Each row is where one point has got to under a steady rotation. How many ticks took it there?
The counts run from 0 to 781.
[ 48.9  -2.3  -9.9  17.8  -1.5  12.7  -6.4  -0.5  -3.9  30.2   1.9   4.6
  38.4  17.6  -1.9 -44.4  11.6   6.4  18.7 -32.8  -4.2 -26.9   1.5 -25.8
  -8.1 -13.6 -11.2  14.5  -3.7 -20.7   4.1 -15.7 -25.1  -6.3   4.8  -1.7
   4.5  -1.1 -25.1  20.5  15.3 -18.4   3.1  -4.7   2.5   3.6   3.8 -11.4
 -10.4 -13.1 -22.3 -11.5  13.1  19.8 -14.6  -2.3 -28.8  -4.7  24.7   7.0
  22.1 -17.7   1.3   0.0  -6.3  19.8  27.7   8.5]
607
[-18.5   8.1 -27.1  13.0  17.4   2.5   5.6  -5.6  13.0 -19.2 -16.9  -1.2
  -3.3   8.4   4.1 -23.2   3.1 -18.4 -13.6 -37.2  19.7  -6.4  -0.9  10.2
  -5.4  -2.1  13.8 -34.9   1.5  10.8  -3.7  10.4   0.8 -19.8   5.6  -9.1
  31.1  18.8 -10.6  -8.3  26.6 -42.6 -18.5   3.6   7.5 -19.9  10.0  17.5
 -13.4  20.3  13.5   4.4  19.0 -16.4  10.7 -17.4 -38.1  30.1   6.6   0.6
  30.8   1.6  20.7   5.8  -6.7   4.0  -4.3  25.2]
252
[ 24.9  -1.8  16.0  -2.9  -8.6  13.4  10.9  -6.9  -6.5  43.2  21.7  13.3
  20.4  -6.5  -0.5  10.0 -29.6  -2.5  -8.5 -25.4 -21.5   6.2  -2.5 -16.3
  16.6  -4.7   8.4  31.0  -1.1   1.7  -8.9 -12.4  -7.0  13.2   8.6 -11.2
 -22.0  21.0 -62.6  20.9 -19.9 -37.0  -7.1 -11.6  42.0  -1.4  -6.6 -10.5
   3.3   2.6   4.0  14.3  12.4   7.6   4.1  22.5  -4.7  -2.9  -7.1  -1.7
  27.2   7.7  11.2  11.7   6.8   2.9  -1.4  -3.6]
412
[  0.1 -12.6  19.3   2.5   9.1   7.3 -20.4  -8.5 -16.4  18.1 -11.4  -9.0
  -4.5  15.5   6.8  29.8 -23.0 -34.3  -4.6   1.1 -23.0  -0.8  15.6   0.5
  27.8  11.4   7.0  13.9  -2.3  32.8 -14.7 -11.5  32.6  36.8  20.8 -44.1
 -17.9  12.0 -29.3 -17.1 -10.1 -27.6  -5.6  -3.7  29.9  11.2  -8.4  -9.5
   0.5   8.6   7.9  14.8   7.4  -1.5   5.8   5.6  15.4 -10.2 -10.4  24.8
  -8.1   1.6  -8.3   0.1  26.1 -10.0  -1.8  10.8]
540
[ 19.9   6.4   9.9 -17.6  -2.0  25.1 -22.1   0.0 -10.6 -11.3   6.7 -26.7
 -11.8  -2.0 -19.0 -28.6  -7.4 -12.3  -8.8  30.6  12.1  20.8  20.7  11.8
  34.5   9.9   8.1 -23.3 -31.7  11.5  -0.4   3.7 -15.7  -4.9  10.4 -16.3
  13.2   0.6  16.7   9.3 -29.3  -1.7  38.8  27.3  17.1  -8.4  19.3 -15.2
  -3.4 -21.5  -4.2 -20.3 -17.7  17.9 -14.2  21.0  27.6 -24.6   5.4  15.4
   9.4 -11.8  -6.8  -4.2  17.1   9.1 -16.2  -4.8]
326
[ 30.8 -13.5  21.8  -9.0  -0.7  17.1  -6.4 -23.3  -1.7   7.0  -3.1  18.1
  13.9  16.2   1.1  14.6   5.0 -30.7   8.0  20.3  10.1  20.3  51.3  -4.6
  17.4  -8.1  20.8   3.1 -18.8  17.9  24.2 -22.5  23.5   2.2   5.5 -16.8
   2.4  14.5 -22.5 -23.1 -22.1  -5.5 -32.8   3.5  36.2  -9.5 -11.8 -12.8
  17.2 -12.2 -11.5  16.8 -17.5   0.6  -4.2  26.7  20.7   3.2  23.0  10.9
  -0.3  -7.7   4.4   6.2  32.7  -7.8  13.3  20.0]
517
[  9.7 -19.7   0.1   0.8  -1.4   8.3   2.4  -2.0 -11.5 -24.2  -9.5 -14.3
   1.9 -14.0   1.7 -10.4   5.3   3.3 -25.8   0.9  11.2 -15.8  19.6   4.6
  14.1 -17.4  28.0  -6.5 -37.0   4.6   9.9 -21.0  26.7   6.8  -0.3 -22.1
  28.9  25.7 -19.3 -26.4 -12.5 -17.5   3.7   2.0  53.5  -4.1  14.6  16.4
  25.3   7.1   3.2   7.9  10.0  -2.0  26.5  36.5   4.4   4.6  10.9  -5.8
  25.5  16.1  13.0   8.8 -22.5   5.5  19.0   1.4]
51
[  6.6 -27.0  -4.2   7.9  -5.2 -21.1  17.1 -13.4  21.7  10.2   5.2 -25.5
 -50.2 -30.2  34.9   0.6 -21.3  -1.8 -16.1  -9.5  17.9  -1.5 -18.5  25.2
  19.7  -2.9  24.7  -9.2  -3.9  11.6 -29.2  -1.1   3.2  -8.5  -7.7 -22.5
  -2.9  43.1  18.8 -25.7 -15.4   7.8   0.7  -0.6 -13.1  21.2   7.1  19.3
  -9.3   5.8 -22.3  22.4 -24.1 -10.2  16.5  -1.2  11.7  -0.4  -7.5   4.0
 -11.9   3.2  -7.7   8.1  -4.6  20.8  -2.5 -10.9]
666
[ -3.6  -3.3  -4.4   0.1   8.7  -3.0   9.6  -0.9  17.8  10.6  -1.7 -19.7
 -50.4   2.6  13.6   1.3 -33.0   1.8 -18.9 -37.6   1.1  16.6 -16.8  37.3
   7.5  25.5  15.3  10.1   9.3   9.0 -40.1  17.7  -3.5 -11.3  24.7 -12.9
 -13.6  58.6   2.4 -13.1   6.3 -21.3  -2.9   2.8 -21.4  13.5  -7.5 -10.3
 -24.1   9.7   5.0  17.8  -2.5   3.3 -10.2 -20.2   5.7   0.8  -6.7   1.8
   1.7   7.6  -7.5   4.3   7.1 -10.0 -19.1  -8.5]
101
[-28.5  18.8   6.0  -3.6 -15.3   4.1  -1.4   1.7  -8.2 -11.4  17.8 -29.3
 -50.3  16.2   5.7  20.6 -14.8  -6.3  -3.6 -37.0  -1.0  13.3 -19.0  13.5
   2.8  28.4  -0.7   0.6  18.1  23.6  -6.8  -6.9  -8.3  -9.3  14.6 -19.7
   1.0  36.7  -0.2  -2.7   1.6 -41.0  11.7  -5.5 -10.9  -6.1   6.4  16.4
 -20.0  13.1  34.2  21.6  22.6   8.4 -10.1 -29.8   5.0  -2.9 -24.5  -7.5
  -5.1  19.4 -12.9  -6.5   9.8  -1.2 -37.5   5.4]
564
[ 23.4  16.9  16.1  -5.2 -35.7  12.3 -16.1   2.6 -19.9   3.8  23.0 -30.7
  -1.0   9.8  -3.3  -7.0  -7.8  -6.0  -1.5  -3.6 -19.4  20.1  10.5 -23.8
  22.5  31.5   8.3  30.2 -11.5  -0.8   0.2 -18.8 -27.3   4.9   3.5  -1.5
  -4.8  12.9  -5.2  36.9 -25.5   5.0   6.4 -11.1  -5.4 -26.2   7.6  -5.8
  -2.4 -33.6   6.0  13.5 -22.4  18.0 -19.2 -11.0  13.4 -17.5  -5.5  21.4
  -5.2   2.0 -29.3  10.0  34.1  10.2 -25.0   7.7]
766
[  8.9 -11.8 -19.2  12.9 -20.8  -7.8  -5.5 -20.0  -8.6   0.8   1.3  -6.2
  14.0  -7.1  18.4  -2.7  18.7 -27.6 -15.2   9.2  -5.1  -4.5  10.0 -28.7
  12.5   2.0  25.1   2.4 -30.2  10.8   5.2 -19.9   7.9  -3.7 -17.5 -17.6
   7.1  -8.5  -7.2  11.4 -16.8  -0.5 -22.6   0.3   3.8 -22.9  26.6  23.6
  -0.7 -14.3 -19.0  34.8 -39.8 -20.7  15.7  10.9  -8.9  -2.9  10.5  25.0
  -2.3  -1.2 -16.4  30.4  25.4  27.4  22.0  33.1]
641
[ -7.4  25.0  21.3 -28.9  15.7  14.0   8.0  -5.0  13.8  -7.8 -15.9  -2.6
  -9.2  -4.2  -8.6  -6.3  -9.9 -12.0   9.1   0.4  17.3  25.7  17.1  34.8
  15.5  -7.5  11.2 -34.9  13.9   4.1  13.4  11.1  10.8 -22.6   6.1  -7.9
  36.6  30.2  -7.9 -17.7   4.8 -13.3  13.1  21.1  38.1 -13.9  -2.1  -1.4
   9.1  16.3  18.0 -21.8  31.8  15.3 -18.0   1.0   6.1  27.1  10.1 -16.3
  21.2  -4.3  27.7 -17.3   1.8 -19.9 -19.4   0.8]
703
[ 11.1   5.5  25.9 -13.2  24.0 -10.6  19.6   5.5  26.6  -4.9 -17.3 -29.2
 -28.3 -11.2  11.5 -12.8 -30.1  -2.8  15.5  -7.0 -18.8   7.1  11.6  36.9
  30.2 -12.5  15.7   3.2   2.0 -15.2 -24.3  -7.0   8.2   1.7 -10.2 -26.1
  15.8  39.7  10.4 -21.5 -21.8  22.6  39.8   2.4  30.9   2.1  10.5   3.6
  10.9   9.5 -10.5  -6.1  13.9   7.6  -2.7  14.4   8.6  13.9   0.9  -7.5
  -8.5   2.1   2.4  -9.8 -24.7 -17.8 -20.5  -9.4]
680
[ -1.3 -12.5  22.6  21.4  -3.5   5.0 -26.9  -3.7 -20.8  -3.3  -5.4 -48.2
  -7.5  21.3  17.9 -14.5  -0.9  -6.6   3.2   3.3  -0.2 -25.6   6.1  -1.3
  30.8   3.8   0.8 -13.4  -7.1  22.1   4.8 -14.9  19.0  40.5   8.7 -33.0
  17.5  14.0  18.3 -21.4   6.5 -25.6  23.4  -1.5  23.3  20.0  22.6  12.2
  14.0   9.3  10.6   2.4  26.3  13.2   5.3  -0.1  14.8  -3.7 -17.8   7.3
  -7.7  -8.8 -24.7 -15.7 -12.0  -1.2   4.2 -18.4]
356
[ 13.6  14.2  -7.8  13.3 -25.8 -12.4   8.3 -15.6   3.1  32.8  16.5 -11.7
   1.1   7.2  27.5  -9.7  19.3 -25.1  37.4 -18.5  10.2  17.2 -19.3 -16.8
  11.0  -2.7  -8.8  -2.7  14.5 -18.5  21.4 -19.1 -23.2 -15.7 -32.6  -3.5
   9.9   1.5  10.2  23.5  -1.8  23.6   7.3  -5.1 -16.1 -29.8  25.9  33.0
  -5.5 -20.4 -29.8  10.2 -14.5  10.0  -8.3 -22.1  -4.2  11.5   8.8   6.1
 -33.4 -12.9 -12.3   0.1  17.5  22.5   0.5   7.7]
8
[ 26.6 -14.0  10.5  -9.6   1.6  16.2  -3.8 -12.0   9.2 -32.7   2.0  -4.0
 -23.3   2.7  -2.0 -30.5   7.5   8.0 -11.7   7.0  42.8   3.2  47.7  12.9
 -10.6 -11.6  23.0 -25.0 -22.6   5.0  12.6 -16.8  -0.7 -29.5  13.5  10.7
  24.9  33.3   8.6 -38.7 -11.6 -18.1 -14.5   7.4  13.8  -1.8 -12.8  -4.3
  -0.6 -21.7 -10.6   7.9 -23.3   5.5  -2.6  12.5  10.1  -6.1  29.7  -5.3
  18.8  -0.7   3.5   9.0  -0.8   6.3   6.4  13.1]
508
[ 12.5  15.4  -0.3  -9.4 -17.4  39.9  -5.5   7.6 -16.8  25.1  -4.2  -1.6
  24.3  35.6 -15.0   6.2  14.4 -23.2  22.5 -11.3   9.3  26.1   8.4  -6.3
  14.0  14.8   1.0  -2.7   3.9 -16.0  38.7   3.9 -10.8  -2.7   7.6  -3.5
  10.9  23.3 -23.2  20.6   7.5 -11.2  -3.7  14.6  16.4 -42.4  15.1  -6.6
   6.6 -11.8  -6.4 -17.8  17.8  31.1 -34.7  -3.6  12.0   9.1   9.4  14.8
   3.5 -16.2   5.6 -11.1  29.4  -9.2 -15.8  -4.5]
133
[  1.8  -3.8   0.1  -4.7   6.4   8.5 -22.5 -26.7 -14.0  15.7   7.1  -6.4
 -23.4   0.7   6.8  -0.8  14.4 -20.3   8.6  24.0  26.4   4.4 -11.7  24.1
  21.9  -9.0  -9.2 -40.3   3.9  19.8   2.2  -1.9  13.5  -9.2  15.0 -30.0
   4.7 -11.0  17.2 -30.3  -7.1 -26.1  24.8  34.7   1.1  26.7  20.1  20.6
 -15.2   8.5 -22.5 -17.4  -7.4  12.7 -10.4  -2.6  21.7 -19.9  10.4   1.7
 -16.0 -24.0 -19.3 -17.6  20.6   8.8  14.2   0.9]
342
[ 13.0  11.6   6.4   0.6 -35.7  13.1   6.6  -3.2 -11.8  50.9  32.2  -1.3
  -4.5 -10.8  -3.6  -7.5  -2.1  24.0   1.7 -20.0  31.4  17.7 -32.6  -5.1
   7.6  -2.0  -7.8  -5.0  31.6 -13.8  16.1  -0.8 -23.7 -18.7   5.1  13.5
   5.8  27.8 -17.0  17.9   7.1 -32.6   7.2   8.8   8.8   9.0   8.4  19.5
   1.0   4.3   0.6 -12.6  31.0  32.1 -19.2  -5.6   4.8   1.4  -1.2 -23.0
  22.7 -11.8  -1.6  -9.5   8.0  19.9   2.2 -30.9]
594
[  4.6  21.5  22.4 -16.9  17.2  14.4  -4.8   1.0  13.0   0.2 -27.3  -4.7
  18.8  10.9  -7.1 -18.6  -9.5 -22.9  16.6   0.2   0.6  18.2  35.3  20.0
  28.2  -5.8   1.9 -21.2  11.4   1.1  14.6  14.2  11.5  -1.6   2.0  -5.4
  31.2  22.6 -14.4  -2.6   5.3  -6.6   6.0  13.7  46.4 -21.0  -6.6 -17.5
  12.9   7.1  16.0 -15.0  37.8  11.3 -25.7   3.6  -2.9  31.8  14.6   2.1
  29.6 -16.7  29.2 -17.5   8.9 -21.3 -11.0  11.4]
706
[ -9.4  35.6  17.7 -14.7 -23.8  -4.6 -17.2   4.9 -17.4 -11.2  -5.8 -17.1
  -5.1  -9.1 -14.7   2.2   7.6   5.9   7.9   0.4 -36.2  18.3   9.0  -4.1
   7.1  25.6   4.2  45.7  -6.8 -19.2  -9.3 -29.8   1.8   2.4   3.5  -8.4
   8.5   5.3  -7.8  38.7 -23.3   8.2  32.9  -9.3   1.5  -9.7   3.6   5.7
  -2.7   0.5  22.0   2.2  -0.3  33.6 -23.4 -12.4   8.1 -13.5  12.4  13.8
   2.2   1.0 -25.1   3.6  35.2  -2.1  -2.5  30.0]
755
[-10.4  -6.8 -20.8  10.2 -25.9 -11.8   2.3  -5.7   7.6  21.2  -9.5  -5.2
  -9.0 -18.4  13.0  -3.0  -1.4  19.7 -35.0 -23.5  11.9   2.6 -19.0   5.4
  -7.3  24.2  30.4  11.6   3.5  -6.8 -16.9   4.9   4.4 -13.3  11.4  14.2
  -3.9  52.8  -9.2  11.9  10.8 -15.3 -30.2   3.0 -27.4  14.5 -21.1   1.8
 -12.2   8.5   0.4   5.0 -20.0   6.0 -13.9 -34.7  -2.9  13.3  17.0  12.7
  37.6   0.5  -8.4  18.9  29.8  20.4  24.7  -1.6]
282
[  3.9  -3.5  13.8 -24.1   2.9  13.4  -6.9 -28.7   1.2  -4.2  12.3  22.9
 -25.3 -10.2  -2.1   7.2  13.0  -3.8 -15.5  25.2  33.2  22.7  26.9  13.2
   3.0 -21.2  20.1 -25.3  -6.5  24.5  13.8 -11.1  26.6 -22.9  18.1  -4.4
   7.6  16.5  -7.9 -39.2 -24.5 -23.9 -13.4  22.8  25.3  16.4 -17.8   2.8
  -3.6   1.2   3.2   4.1 -16.1   4.2  -7.5  20.1  25.2  -4.9  32.5  -9.9
  10.5  -4.2  10.0   2.4  24.9   0.1  11.9  14.8]
519
[-14.5  -7.4  -6.2   2.2   4.2 -18.6  -4.3 -24.8  15.8 -18.5  -5.9   0.7
 -24.0  -6.6  20.3  -3.6 -11.4 -19.3 -29.6   2.4   9.2   7.8  20.3  11.1
   1.3   6.2  34.6 -20.3  -2.7  41.2 -28.8   3.1  19.8 -13.9   5.4 -10.6
   5.1  24.2  -0.7 -18.7 -12.0 -28.3 -31.2   0.8  -1.4   2.6 -12.8   8.4
 -12.3   9.1   7.8  31.8 -23.5 -35.4  15.2  -8.2  -3.1  10.7   3.8  16.7
  21.5   0.6   4.7  16.2  28.1   6.2   4.1  35.6]
75
[-12.6  19.4  14.2   0.3 -16.0   5.7  -1.7   2.3  -7.7  13.0   2.5 -21.5
  -7.7  35.5  12.3  25.9  -8.5 -30.7  23.4 -37.5 -21.4  15.8  -0.6  -5.1
  10.2  23.6  -9.8  29.5  25.7   9.2   6.3 -13.2 -14.1   6.1  -1.4 -21.6
  -5.2  29.1 -14.5  11.3   9.6 -17.1  -1.0 -21.6  -2.0 -25.6   8.1   3.6
  -4.9  -0.1  18.0  28.0  19.2   2.6  -9.4 -21.9  -1.4   4.5 -21.4  18.4
 -26.2  10.2 -14.3  -8.2  21.7 -10.8 -34.0  20.2]
566
[  5.1  34.5  14.3  -3.7 -10.9  -6.5  -1.0  -5.0  16.8  21.0  11.4 -12.6
   5.6  31.0   7.1 -15.2  -5.0 -27.3  50.9 -28.3 -14.8  17.2   3.0  -4.6
   8.6  10.2 -23.1  10.9  37.0  -4.7   2.2  -7.9 -29.4 -14.0 -12.4   2.5
   7.2  12.5  -3.4  30.1   2.4  -0.1   2.2 -11.7  -8.2 -19.7  -2.2   4.2
 -19.6  -8.2   4.8  10.9  21.0  12.4 -30.7 -42.6 -22.2  18.6  -1.6   3.9
 -10.1 -12.5  -5.6 -13.9  15.1  -5.3 -30.2  29.0]
577
[ 18.8   2.0   7.1   6.5   8.2  26.1 -13.9  -1.6   4.4  10.3 -20.3  -4.2
  36.1  28.2   1.5 -14.1 -11.3 -31.3  -4.8 -13.1   4.9  -2.8  31.6   1.1
  20.2   9.8  12.3 -15.5  -0.7  13.6  11.5  13.6  11.2   8.6   9.1  -5.7
  21.3  26.1 -20.6   3.3  20.4 -28.7 -30.2   6.1  27.3 -20.8 -15.0 -30.8
  12.4   3.1  11.0  -2.3  27.2  -0.7 -19.4  -1.6  -5.2  33.6   3.9  18.9
  36.6 -21.9  19.1  -7.3  27.5 -15.6  -2.6   3.3]
713
[ 31.5   2.9  -3.1   5.9 -14.2  18.4  -9.6   3.8 -19.5  10.4  16.2 -13.2
   7.5 -11.9  -7.8 -44.3   1.7  28.4 -12.6 -21.3   7.6 -22.0 -11.1  -5.5
  -0.3 -13.5  -1.5  -5.4 -11.2 -12.4  -0.5 -12.4 -16.1 -12.5  23.0   7.2
  13.7  12.0 -16.2  16.9   1.8 -39.0  31.2   6.2  15.9  18.1  14.7  10.4
   3.7   0.5   3.0 -25.5  22.3  28.5  -3.8  10.9 -15.9 -13.6  11.4 -13.5
  45.5  -5.8  -2.7   4.9 -15.7  30.6  26.7 -10.8]
609
[ 11.0  -1.3  33.3 -26.9  -5.8  19.3 -11.9 -15.3 -11.6  -0.1   1.3  -0.1
  -6.6  -8.4 -13.3  12.2  -1.1 -14.7  -9.8  34.5  19.2  21.8  34.9  10.2
  24.0 -11.7  25.3 -14.3 -17.5  19.1  20.9 -15.1  27.7   9.2  12.6 -12.6
  10.5  16.9 -13.8 -17.3 -28.5 -10.4  -6.3  17.6  52.7   0.8  -9.7  -6.5
  22.1  -1.1   6.7   1.5  -5.8  13.7   0.3  30.7  31.5   1.9  14.8   0.6
  20.3  -2.1   7.1  -0.8  31.9  -7.1   4.3   3.6]
518
[  1.4  -6.4  -6.6  13.6  -3.1 -37.5  -1.9 -30.1  30.1  15.4  -2.1  -0.4
  -4.1 -24.6  27.7 -10.8   4.6 -25.1   3.5  20.8  -5.8   5.1   3.6  -0.9
  17.0 -12.0  14.3  -3.9  -3.4   5.9 -19.6 -13.4   8.0  -5.1 -23.0 -17.1
  -2.2  -9.6  10.1   6.0 -26.5  24.3  -7.0   0.2  -6.6  10.4   6.5  22.4
 -11.0  -5.3 -33.5  20.8 -41.1 -21.1   8.9 -13.4  -8.6   8.4  19.9  19.8
  -9.7 -12.2 -18.1  16.2  28.8  22.9  20.8  41.3]
652
[ 31.0   6.0   4.3  17.8 -11.8  27.1 -41.1   1.8 -22.2  16.1  -9.5 -13.6
  42.7  25.6  -5.4 -35.8  19.2 -14.2  11.5   0.2  -3.9 -13.4  16.1 -19.4
  17.1  13.3  -3.0  -4.2  -9.5   4.4  17.1  -0.4  -8.3  17.6  11.0   4.8
  14.9  -7.3  -8.6  25.7  16.7 -23.3   1.8  11.7   4.7  -0.9   4.8 -17.6
   8.7 -10.0  -5.6 -20.7  10.0  25.3 -27.6 -10.7  -4.9   1.2  10.6  26.1
  30.4 -32.1  -7.1 -13.8  28.4  13.3  16.4   5.7]
148
[  8.8   2.8 -47.6  -1.5  17.4  18.8   5.2   2.1  -9.3   1.5   7.1  11.1
  -6.9   0.7  -0.2 -15.2  -5.8 -18.1 -22.2 -37.2   0.3   0.7 -20.9   3.3
 -12.8  12.6   4.5  -2.4 -12.7   5.9 -19.0  -1.7 -18.7 -24.7  13.9 -26.4
  -7.0   2.9 -32.8  10.9   2.7 -45.8   1.8   5.4   0.5 -19.0  29.1  11.9
 -38.3  -6.4  -5.4  13.0  -6.9 -10.8   5.3   1.6 -35.0  -9.8   1.5  10.4
  17.3  13.4  -0.6  18.9  -0.5  12.9  -5.4  25.8]
433
[ 22.0  20.0   2.2   5.7 -16.7   5.9  -4.3  -4.4  15.7  28.4  25.1  -9.5
   5.7  32.0   8.8 -27.7  -8.1  -8.6  27.1 -43.5   4.3   6.7  -1.4 -16.6
   2.7   9.0 -19.0 -11.2  35.1   2.7   2.3   5.0 -47.8 -25.8   0.9  15.5
   2.6  22.6   1.8  19.2  12.8 -20.5 -16.8  -5.4 -23.2  -9.8  -0.4  -5.9
 -25.7 -17.2  -2.5   5.1   8.8  11.3 -25.9 -35.9 -20.7  14.3   1.5   3.3
   8.6 -18.0  -3.0  -6.9   9.3   8.7 -22.7  12.2]
584
[  5.4  29.8   8.6   3.7  -9.3  -1.9  -5.9 -10.3  22.7  13.2  20.7 -18.6
  -8.5  18.5   9.5 -30.2  -2.0  -6.1  34.4 -37.9   6.1  13.9  -6.7  -2.1
  -7.6   8.1 -17.2 -11.4  39.0   1.3  -3.7   0.2 -45.8 -34.0   1.6  10.4
  12.2  20.3   7.0  19.5   9.6 -16.6   1.4  -4.0 -25.9  -5.1  -7.6   7.2
 -31.1 -12.7   4.9  -1.4  17.7  10.4 -28.0 -45.1 -18.5  13.2   4.7 -12.0
   5.5 -13.7  -2.1  -9.7  10.5   7.3 -30.7  20.5]
580
